Here are some points, each followed by its number:
[-0.7  -1.42  0.14 -0.03 -0.92 -0.25  1.7   0.07] 0
[ 1.83  0.65  2.76 -1.18  1.7   0.3  -1.24 -1.13] 1
[ 0.27  0.2   0.06 -0.09  0.29  0.19 -0.25  0.05] 2
[ 0.94 -0.36  2.41 -1.    0.7  -0.12  0.1  -0.88] 3
[ 0.01 -0.43  0.1  -0.01 -0.04 -0.01  0.34 -0.22] 4
[ 1.02  1.09  1.07 -0.4   1.27  0.25 -1.48 -0.55] 5
[ 0.61  0.63  0.79 -0.31  0.79  0.21 -0.88 -0.38] 6
[-0.82 -0.23 -1.08  0.58 -0.76 -0.16  0.53  0.41] 7
[-0.33 -0.91  0.5  -0.24 -0.32 -0.08  1.13  0.09] 8
[ 0.01  0.28 -0.9   0.36 -0.24  0.16 -0.23  0.13] 9
[-0.84 -1.48  0.2  -0.22 -1.18 -0.39  2.25  0.28] 10
[-0.7  -0.22 -0.88  0.46 -0.76 -0.14  0.52  0.45] 11
[-1.04 -0.29 -2.05  0.95 -0.92 -0.14  0.31  0.97] 12
[ 1.46  0.03  2.96 -1.14  1.33  0.19 -0.2  -1.15] 13
New points follow, each followed by the numbers of its three nearest points above, looking only along the 2 directions in which the numbered points spread most, nearest first.
[ 1.25  1.11  1.41 -0.61  1.35  0.25 -1.51 -0.79] 5 6 1
[-1.8  -1.16 -2.11  0.89 -1.73 -0.3   1.6   0.94] 12 7 11
[ 1.47  1.53  1.38 -0.56  1.77  0.45 -2.26 -0.76] 5 1 6
[-0.42 -0.23 -0.17 -0.07 -0.44 -0.08  0.45  0.17] 4 11 8
[-0.24 -0.45 -0.11  0.05 -0.44  0.08  0.56  0.1 ] 4 8 11
[-0.27 -0.29 -0.29  0.1  -0.18  0.03  0.48  0.04] 4 11 9
[-2.23 -0.36 -3.4   1.53 -2.13 -0.4   0.95  1.41] 12 7 11
[ 0.72 -1.24  2.51 -1.2   0.16  0.05  1.58 -0.77] 3 13 8
[-2.28 -1.05 -3.72  1.43 -2.22 -0.47  1.53  1.65] 12 7 11
[-0.65 -0.7   0.11 -0.1  -0.52 -0.26  1.02  0.24] 8 0 4
[ 1.73  1.64  1.23 -0.5   1.72  0.4  -2.55 -0.8 ] 5 1 6
[-1.66 -0.82 -2.12  0.8  -1.67 -0.34  1.33  0.83] 12 7 11
[ 1.6   2.    1.33 -0.51  2.06  0.56 -2.68 -0.75] 5 1 6
[ 0.75  0.65  0.76 -0.4   0.69  0.04 -0.83 -0.29] 6 5 2
[ 1.3   1.81  1.1  -0.46  1.87  0.41 -2.52 -0.53] 5 6 1
